In the data rows, 128 means zero.
Each row below has a hidden score, from 0 to 30, with 15 about the middle. What is it? The score is a weighted sum of the row's numbers plus the product of two more (or one squared), each taken from its middle value.
[178 131 108 143  92 135 113 155 117 157 176  70 112 113 154 124] -> 15
[110 156 121 185 180 123 136 134 111 161 145 157 165 158 105 222] -> 21
[107 145 148 112 158 129 119  94 133 111 105 160 149 151  82 142] -> 12
[175 121 101 148  94 134 113 161 120 151 174  67 111 116 153 124] -> 15
[116 157 137  98 156 120 116 118 122 126  99 159 136 131 101 149] -> 16
[122 125 125  58 137 119 121 118 148  87 128 152 110 136 120  94] -> 13
[105  86 108 129  85 112 130 129 100 128 113  96 117  96 195  90] -> 10
[102 117 119  80 115 101 123 129 143 105 120 158 108 141 139  92] -> 16
[163 137 134 152 113 154 159 136 135 143  96  90 155 121 140 139] -> 17
[150 157 177 157 156 149 142 115 131 171  75 120 149 141 138 159] -> 16
[174 123 117 152  96 139 108 159 115 157 181  66 112 113 151 125] -> 14
[179 125 109 148  91 115 113 158 107 148 180  68 109 115 152 126] -> 14
[198 128 138 177 138 181 136 178 188 143 207  92 139 122 175 117] -> 21
[125 165 125 124  98 126 137 125 175 106 117 143 155 113 101 120] -> 16
[158 128 109 139  81 113 115 139 105 163 165  68 106 114 137 133] -> 11
[141 186 133 126  97 121 149 130 174 134 121 133 135 150  93 154] -> 21
[169 125 112 141  89 123 112 151 107 148 177  67 121 121 153 132] -> 15
[143 177 114 131  90 156 158 146 186 127 129 136 142 124 111 130] -> 23
[170 143 114 150  89 133 115 140 110 155 161  71 113 115 151 134] -> 15
[121 144 117  69 141 104  96 130 158  68 134 140 103 122 129  82] -> 7
[136 147 155 141 127 154 168  90 148 160  84 115 152 119 117 142] -> 11
[113  67  98 114  81 126 127 130  62 115 111  97 106 107 166  86] -> 17
[107 150 130 117 146 121 108 107 136 122  94 160 146 142 103 153] -> 15
[139 132 159 176 141 162 173 118 161 164 105 157 143 156 101 160] -> 24
[134 171 106 114 105 142 127 138 178 124 128 154 119 112  92 134] -> 25
[ 71  69 117 117 167 120  96 107  89 105 140 176 107 143  83 144] -> 10
[ 76  67 125 119 173 118  99 112  85 105 144 177 114 141  73 143] -> 10
[176 133 111 143  97 136 119 159 128 157 187  68 108 122 158 128] -> 15
[100  73  93 119 109 106 124 112  73 114  94 110 119  99 162  74] -> 5
[118 121 103  56 128  99 110 134 137  84 141 149 103 140 144  81] -> 17
[ 74  64 120 118 175 111 103 108  85 104 143 176 107 143  83 137] -> 8
[124 125 128  93 138 100  95 139 151  95 125 164 120 134 134  87] -> 15
[106 147 130  90 138 132 117 127 132 115  95 157 126 130  96 131] -> 18
[101 124 123 119 156 125 120 114 125  98  99 168 132 145  87 153] -> 14
[130  37 121  92 105 110 132 135  75 112 116 119  89  96 185  75] -> 20
[131 141 120  65 109 122 126 143 162  90 147 138 117 110 152  82] -> 15
[200 153 147 187 155 177 140 164 189 151 195 102 133 140 175 125] -> 18
[170 132 102 144  98 126 109 137 123 159 180  67 118 116 150 135] -> 8
[102 134 151 100 158 122 118 139 134  96  88 159 113 132 101 150] -> 20
[ 73  72 119 117 167 115 111 110  87 104 136 176 107 143  84 145] -> 11
[113 111  89 130  95 113 133 100  83  80  79 114 112 110 168 118] -> 13
[179 133 106 150  91 130 116 155 108 154 180  69 118 115 152 136] -> 16
[204 142 140 175 136 180 145 171 180 152 196  96 134 128 179 126] -> 22
[129 140 128  65 139 104 128 152 157  90 146 150 104 124 152  87] -> 20
[140 187 127 120 116 120 131 137 172 117 115 144 138 148 110 134] -> 19
[139 148 145 162 160 150 156 128 162 159 119 162 156 163  96 172] -> 18
[141 195 130 136  95 131 150 136 179 148 129 129 130 152  99 149] -> 24
[124 133 119  74 134 102 121 136 162 104 128 155 107 135 136  90] -> 13
[203 127 132 168 136 171 159 175 199 160 184 104 114 136 180 122] -> 24
[147 162 117  66 135 113 118 156 153 116 145 146 100 133 134  81] -> 18
[ 77  74 126 122 183 112 102 112  92 113 139 178 112 136  81 149] -> 7
[ 96 132 132  94 130 108  99 113 118 114 102 157 147 139  80 132] -> 17
[153 137 167 135 124 127 136 112 124 169  83  99 163 132 106 156] -> 13
[169 164 158 155 127 136 142 122 146 159  93 107 129  97 125 157] -> 12
[114 122 151  97 127 112 123 120 128 116  89 158 127 128  90 116] -> 20
[ 82  64 114 124  82 115 133 114  89 114 104 128 125 117 190  85] -> 17
[ 76  77 123 116 174 111 106 115  92 108 139 177 108 143  75 144] -> 9
[171 130 172 130 107 144 137 135 143 170 108  95 159 116 139 117] -> 18
[132 144 107  76 121 137 119 140 148  83 140 157 117 129 142  88] -> 22
[ 89  79 106 110  98 137 151 111  83 120 101 117 116 116 145  61] -> 11
[133 129 141  79 147 132 113 152 154 105 142 162 112 124 152  80] -> 20
[151 146 138 144 107 136 110 101 121 152  78  97 142 121 127 139] -> 19
[173 142 110 138  98 122 119 154 114 149 178  69 115 113 153 131] -> 14
[124 179 130 124  96 116 150 116 162 140 123 147 138 136  94 150] -> 26
[194 151 136 184 129 189 139 174 190 160 216  98 136 136 164 125] -> 18
[148 167 117  74 132 127 112 145 168 110 146 143 123 128 137  84] -> 15
[ 95  76 107  98 124 106 153 106  74 107  90 123 107  98 160  95] -> 10
[ 93  56  97  97 100 116 113 123  73 106 100 114  99 102 156  78] -> 12
[125 130 131  59 126 128 104 128 162  76 137 143 127 118 151 100] -> 16
[158 149 168 138 116 149 161 124 138 129  85 115 163 130 143 162] -> 23
[122 143 152  94 161 130 112 118 142 152 113 164 140 154  92 157] -> 20
[189 135 124 168 115 173 140 168 189 152 201  89 142 133 170 121] -> 17
[119 144 132 169 139 137 154 118 135 149 109 159 159 138  61 165] -> 18
[116 123  91  66 139 111 103 140 141  92 128 147 106 128 121  65] -> 10
[136 145 145 163 121 131 157 117 100 149  79 100 159 111 116 143] -> 9
[177 131 112 150 100 128 114 163 114 155 182  66 118 128 149 129] -> 16
[139 123 123  70 130 114 121 144 145  76 130 155 102 148 146  86] -> 25
[ 79  85  94  99 125 105 130 124  69  83  86 128  93 101 141 109] -> 16
[ 89 115 144 120 164 118 103 112 146 111 118 172 127 137  90 155] -> 8
[128 157 180 123 113 128 137 107  98 147 111  97 163 116 141 150] -> 14
[146 157 177 147 160 154 132 110 137 171  96 115 189 123 137 160] -> 11
[171 126 104 143  88 121 116 149 111 153 173  68 112 113 144 128] -> 12
[ 90  60  97 121 115 129 127 112  61  78  99 116 100  89 172  94] -> 12
[128 132 126  81 156 119 108 137 154  96 148 171 102 143 123 101] -> 16
[137 147 162 146  93 150 135 136 114 142  76  99 142 128 126 138] -> 25
[171 139 116 155 103 128 126 158 116 162 173  69 126 114 151 139] -> 14
[123 133  94  73 136 113 112 136 154  80 125 151  89 131 126  85] -> 13
[101 155 150 120 157 120 115 118 141 121 110 165 139 143 102 136] -> 13
[ 98 130 122 107 137 115 112 118 123 135  81 157 145 149 104 139] -> 17
[100 125 154  81 156 105 117 117 121  96 119 163 134 148  94 134] -> 14
[126 132 113  58 116 111 104 125 145  98 136 153 105 135 136  96] -> 19
[114 128  93  88 149 108  95 127 141  84 126 160 112 145 148  82] -> 13
[ 93  66 118 117 116 110 117 142  65  73  95 126  97 118 186  86] -> 28
[136 134 149 174 161 148 145 134 166 146 134 170 153 127  79 164] -> 15
[134 180 124 142 112 148 142 133 199 115 136 146 135 136 120 140] -> 17
[180 144 114 139 105 129 113 148 121 164 179  69 115 118 145 138] -> 12
[194 147 142 176 132 159 147 153 174 158 186  90 134 118 174 123] -> 11
[134 146 118  81 135 106 103 164 152 103 136 150  96 134 174  78] -> 24
[107 160 134 184 189 139 128 132 120 151 153 161 159 143  98 218] -> 15
[ 81  72 127 117 180 121 100 113  92 109 142 180 117 147  86 150] -> 12
[ 99 143 131  96 147  97 108 105 128 126  98 155 129 132  85 144] -> 8
[119 140 115  64 134 108  99 121 131 103 116 143 120 117 130  84] -> 10
[111 147 156 107 160 117 137 110 130 135 116 165 137 161  88 142] -> 15
[ 74  69 122 120 184 118 107 114  87 108 148 178 113 145  82 148] -> 10
[ 87 126 129 108 139 119 129 104 114 109  96 157 125 125  76 117] -> 11
[175 133 107 137  95 111 119 146 113 169 161  72 114 121 151 125] -> 12
